In the data rows, zero lies at 4.5, halfway between 4 and 5.
Here are some points:
[5 5 5 5 8 6 3 3]
[5 4 2 1 1 4 5 6]
[4 5 4 3 3 3 5 4]
[5 3 5 5 2 2 8 5]
[5 4 5 5 5 4 5 5]
[6 2 4 4 5 3 3 6]
[6 0 3 6 6 4 5 4]
[8 1 5 5 5 5 3 3]
[2 7 5 4 4 8 6 5]
[6 4 6 5 6 6 4 5]
[5 5 4 2 5 5 4 4]
[3 6 4 6 5 4 3 5]
[5 7 4 4 5 7 4 5]
[4 6 4 5 2 4 5 6]
[7 2 5 5 6 6 3 3]
[5 1 6 5 3 1 6 3]
[0 8 3 6 6 8 5 6]
[4 7 4 3 5 7 1 5]
[5 5 5 8 6 4 6 4]
[4 5 5 4 9 5 2 4]
[2 6 4 4 8 7 4 1]
[4 5 4 6 7 5 4 4]
[2 6 4 5 3 6 5 3]
[4 7 6 5 2 3 6 8]
[5 5 4 2 1 7 3 6]
[4 4 6 3 2 2 7 6]
10 more points follow, each with its number after it:
[5 4 4 2 2 2 4 5] 0
[1 7 6 7 5 7 7 4] 1
[4 1 5 7 1 0 7 6] 2
[4 6 4 6 4 4 5 5] 3
[5 3 4 3 1 1 5 4] 4
[4 3 5 5 6 4 5 4] 5
[4 3 5 4 4 4 4 3] 6
[6 4 4 6 4 5 6 6] 7
[5 5 4 6 9 7 4 4] 8
[6 2 5 3 5 5 4 4] 9
Which two of these numbered points are nearest to each point below, looking only along the 3 directions in which the first points spread most? Their numbers follow each, nearest first.
[4 4 5 4 3 4 6 4] > 7 3
[0 9 3 4 6 8 7 5] > 1 3
[4 4 5 3 4 4 4 4] > 6 7
[6 4 3 3 3 2 4 6] > 0 4
[6 5 7 5 3 4 4 2] > 6 7
[6 6 5 8 6 4 4 4] > 5 3
[5 5 3 5 9 7 5 2] > 8 5
[3 9 5 7 6 7 5 4] > 1 3
[1 5 5 5 4 5 4 4] > 3 7
[5 2 6 3 1 3 7 6] > 4 0
[4 4 5 5 0 0 7 4] > 2 4
[1 5 4 6 0 7 6 4] > 3 7
[3 7 6 4 4 6 6 3] > 3 1
[4 4 4 3 6 5 3 4] > 6 9
[7 2 3 2 7 4 0 6] > 9 6
[3 9 4 5 5 5 6 4] > 1 3
[2 7 4 4 3 5 6 6] > 3 1
[4 6 4 8 8 6 3 3] > 8 5
[4 8 5 3 4 8 5 5] > 3 1
